50 stands for zero in the data rows.
Some points, one per row:
52:49:54:53:53:47:55:30:60:76:48:60
49:53:33:62:40:54:46:54:41:61:45:48
57:40:59:46:64:40:66:52:64:60:51:58
53:50:54:52:55:53:62:50:65:62:46:55
47:58:24:38:35:41:43:42:40:49:44:46
51:52:64:40:66:66:54:71:58:46:52:40
45:56:35:37:41:50:39:56:42:50:42:49
59:45:51:39:51:31:59:27:59:26:89:65
57:47:57:48:52:52:61:48:58:34:66:48
58:50:40:52:58:54:56:58:56:52:56:46
38:51:27:33:39:40:43:42:42:47:43:46
45:42:43:72:54:55:58:60:37:52:40:54
49:55:40:46:54:53:53:60:53:58:56:51
65:39:76:57:32:43:51:51:37:50:32:64
50:61:41:46:29:54:45:52:42:57:36:50
52:55:51:59:57:45:45:64:47:37:71:47
72:43:61:43:55:47:63:40:64:36:87:67
50:32:58:36:53:33:48:40:54:22:60:79
58:46:40:52:37:45:40:59:42:50:38:59
Here are 36 more points, each followed by its number:
52:55:51:47:60:49:54:49:67:47:67:56 0
53:56:45:57:35:60:49:60:44:57:39:49 1
51:51:76:63:56:63:51:68:49:52:61:41 2
56:53:44:56:35:60:50:37:33:32:35:49 3
50:47:60:40:54:36:54:29:53:17:58:0 4
55:55:54:64:34:44:41:56:45:41:43:46 5
40:55:27:29:39:36:42:39:43:44:43:46 6
49:52:59:49:54:38:58:70:55:61:48:57 7
54:45:60:49:58:45:62:34:61:29:43:55 8
51:57:49:53:72:54:47:60:55:54:50:57 9
51:45:56:47:59:43:58:38:71:58:55:61 10
42:46:32:51:45:60:47:56:50:55:47:49 11
49:55:48:52:52:52:53:63:45:56:47:47 12
0:5:42:25:50:34:45:38:45:43:45:46 13
45:65:46:65:52:65:41:48:38:50:39:39 14
53:46:56:39:58:60:64:63:40:53:45:54 15
46:48:34:42:40:46:43:54:49:55:49:44 16
46:48:53:54:52:56:61:59:58:62:60:59 17
51:58:41:41:46:59:44:62:46:58:49:53 18
50:52:39:55:43:46:34:45:50:38:39:49 19
50:60:63:56:49:59:37:50:52:54:40:52 20
41:55:51:59:46:61:54:55:40:57:39:37 21
53:55:49:45:60:61:49:62:46:57:31:47 22
53:38:56:48:60:42:60:34:62:25:78:55 23
53:50:59:47:64:50:59:60:50:63:42:52 24
60:61:64:60:56:35:50:32:43:48:82:55 25
42:55:36:47:39:58:45:55:46:51:45:54 26
56:40:56:37:60:31:74:67:50:61:44:56 27
52:54:42:48:42:53:65:54:58:41:60:46 28
60:61:49:57:46:68:25:33:58:35:46:33 29
49:68:28:36:40:32:46:37:46:49:47:48 30
54:59:53:80:26:36:34:41:44:44:46:47 31
63:50:46:52:58:57:55:66:50:53:48:63 32
51:66:52:72:35:31:47:41:49:52:46:51 33
50:58:44:49:44:47:34:36:38:47:36:51 34
45:66:41:55:41:56:44:49:48:54:49:52 35
Which two of these numbered points are nearest to each point below, ignoring the 2 directions in which the first points spread most? Their numbers follow each, nearest first.
53:40:49:51:63:62:50:57:61:48:71:59 > 11 26
54:48:53:61:31:47:27:25:48:33:30:36 > 29 19
58:48:38:58:49:51:54:53:55:46:66:49 > 11 28
57:54:50:58:53:58:53:69:45:65:45:49 > 12 18
0:21:29:28:42:37:44:40:40:44:42:44 > 13 23
56:67:60:56:63:67:45:40:27:61:32:46 > 34 14
57:51:58:38:46:49:47:62:39:56:53:53 > 18 12
54:49:55:44:60:45:56:37:62:26:61:0 > 4 23
49:56:62:58:38:63:41:54:45:60:43:65 > 20 1
55:51:58:58:53:65:49:60:51:58:46:51 > 1 26
47:48:51:51:55:53:52:37:61:40:68:51 > 23 35
42:53:65:57:83:54:53:51:49:56:47:48 > 9 34
55:46:55:40:59:33:80:70:50:60:45:56 > 27 7
58:51:56:60:50:57:46:57:46:58:62:58 > 1 35
31:9:40:25:47:33:48:40:40:50:45:48 > 13 27
50:53:55:60:59:59:64:58:50:49:50:43 > 21 23
64:63:41:48:55:46:44:51:52:61:47:37 > 30 0
56:42:42:45:50:56:47:51:50:62:50:52 > 16 11
47:60:54:55:55:62:56:64:48:33:36:41 > 21 22
